A single turn carries every row of the set below to another of its rows. Some are shown first; where does it send the rows asked next?
Q_357: [ 0 -6 10 -1 -1 25  8  1 -3  3  8  5 -3 -9  0 -9  4 10  2  1 15 11 -2  5
 -3 10 10  0]
Q_202: [  0  -2 -12   1   7  12  -6  15 -16   3  -2  -3   9  -4   6  -8   3  -1
   5  -5  -4  15  -3  -5  -5  -9   3   7]
Q_492: [ -8  -7  -5  -1  -1  19  -4  10 -10   3  -3  -5   3  -9   0   1  -1  -2
 -10   6  -2  13  -2  -2 -15  -7   0  10]
Q_496: [  2  -5   3   7   5  10  -3  10   1   4  16   0  12  -3  16   0  10   5
   6   5   6  12   6   7 -16 -12   4   9]
Q_722: [ -1  -7   0  -1   2  12 -18   9  -3  -6  -2   2   2  -1  -7  -1   1   3
   0   4   6  22  -1  -6  -4   1   7  16]
Q_912: [-2 -7  2  3  1 12 -2  8  1 21 11 10  5 -2  6 -5 22  9  3  2  7 -5 -1 -5
 -4 12 -1 15]
Q_582: [  6  -6   1   1  12   9  -6  11   1 -11  -1   3   9  -6  16  -7  14   9
   9   4  15   0   5   5 -19   2   4   5]
Q_544: [-3 -4  3  8  5  9  6  7 -6  6 20  0 -1 -7 11 -8 26  1  4  3  7  1 -3  7
 -3  5 10  4]
Q_598: [-13  -6   0  14   1   8   0   8  -7  -1  -8   5  -1  -4   4  -9   2   9
  -8  -3   1  11   2  -9 -11  -8  13   5]
Q_298: [ -9 -15   4  -6   4  14  -5   2  -4   4   1   5  -8  -4  -2   4  20   3
  11  11   4  13  -6  -4 -13  -5   2   6]
Q_506: [  2 -12   0  -6   4   4   3   4   7   7   4   8   7  -4  14  -5  -5   6
   4   5   4   6 -11 -10  -8   7  10   8]
Q_206: [  5  -5  -8  10   1   3 -11   6  -9   2   4  -1  -3 -12  15  -2  14  12
   4  -5   0   7   5 -11 -15  -2   6  13]
Q_909: [ -2  -6   2   1   2  12 -14   9 -18  -8   8   0   2  -4   5  -4   2 -11
   4   8   6   9   0   8  -8  -6   5  13]
Q_405: [  1 -16  10   2  11  13   5   3   2   6  -2  -7   7  -8   3 -14  11  19
   1  -7   8   9  -7  -7  -7   1   5  11]
Q_13: [-12  -7  -4   4   1   9  -2   2 -11   9  -4 -13  -1 -10  -1 -11   4   4
   4  -5   5  -2  -8  -2  -1  13   9  14]
Q_313: [-12  -4  11   0   4  16   9   8  -2   4   3  -2   5   3  -1   0  14   7
   4  16  18   7  -1   4  -5   8  12  13]
Q_542: [ -4 -18  11   1  -3  21  -4   4  -7   8   1   2  -1   0   3  -5  18  13
   0   5  12   8   5  -6  -5   2  21   9]
Q_806: [ -7  -5   4  -4  -6  15   3   4   9  -1   8   4  -3 -15   8  -7   6  13
  -1   4  10  -3  -4  -6 -11   9   4  -1]
Q_2: [ -2  -9   3   1  -8  18   5   8   0   4   3  -7  -1  -9   7  -8   1   9
 -10   7  12   0  -4   6 -10  14  -5  10]
Q_149: [ -8   8  -8  11   9   9  -2   4  -7   4   3   9   2   0  10  -7   6   2
   9  -3  -9   3   1  -5 -13  -2  -1  10]
Q_538: [ -1  -6   4   2   3  13  -5  16   6  13   6   7   2   0  -4  -5  20  14
   4   5   7  -4   0  -8  -5 -10   4   9]
Q_143: [ -1  -4  -2   7   1  21  -8   9 -26   7  -1  -9   3 -10   3 -11  12  11
   5   4   4  12   7   4  -6   0   8   7]
Q_545: [ -3   4  -1   7   7  12   2   9 -15   4  10   7   4   1  12  -9  12   4
   3  -3  -1   6   3   6  -3   7  -9  22]
Q_150: [-14 -15  -6   6   0  10   0   6 -15   5  -2   3  -9  -4   3  -8   3   2
 -12  -2   4  11  -6   0 -12   8   4   4]
Q_896: [  1 -17   3   1   3  15 -12  17 -13   1  -9   6   4   3   6  -3  17  -2
   3   3  11   5  -3  12  -6  11   8   8]
Q_272: [ -7 -12   4   4   3  14   1  10  -6   7  -3   5   2 -10  -5  -8   9  15
  -8   1  10  17  -8  -2   0  17  10   8]
Q_349: [ -5 -18  -4   2   1  15 -14  14  -9   7  -6   7  -3  -2   3  -5  18  -2
   7   3  11  -1  -6  -5  -2  -3  16   6]
Q_396: [  3  -2   2  -2   0  10 -12   8  -5  -7   1   5  -1  -8  16  -5   6  -7
  17  -1   9   1  -2   8 -12   7  -1   5]
Q_485: [  4   1   3   4   6  10   2   8   6  11   7 -10  10   2  14 -10  17  10
   9   0   7  -2   6   4 -14   6  -3  10]
Q_484: [  0   5   8   4   9   7   1   7  11  -5   6   3   7  -9   6  -5   5  11
   5  13  10   0  -6  -1 -16   3  -2  11]
Q_735: [  4   0   3  -5  -2  16  -6   3   0 -10   2   8   8  -6   8  -8  -1   3
  15   0   9   3   0  -3  -8  -7   4  -1]
Q_583: [ -5   1  -6   1   0   8 -18   6  -3   1   3   5   7  -4   2  -7   7  -3
   5  16   2   8   1   8  -9  16   5   0]
Q_644: [ -6   7  -4  14  11   2   0   5   1   3  -1   4  14   3  11 -13   9   4
  -2   5   8   6   8   1 -14   6   1  12]
Q_564: [ -2  -7   2  -3   2  13 -16  22 -14   7   0  -6   3 -10  -5  -7  14  -5
   2   0   5   0   0   2  -5  -6   7  15]
Q_246: [  2  -7   6   1   5  20   3   8  -1  14   5  10  -1   1   5 -11  13  14
   4   0   7  10  -3  -8   4   5  11  23]
Q_340: [ 10   7   0   2   8   6  -1  17  -4  -3   5  -6  15  -5   8 -14   2   2
  -1   9   3   2  -6  -1  -6  10   4  10]

Q_806 goes to Q_150
Q_538 goes to Q_896
And these:
Q_496 goes to Q_313
Q_544 goes to Q_298
Q_582 goes to Q_357
Q_909 goes to Q_484

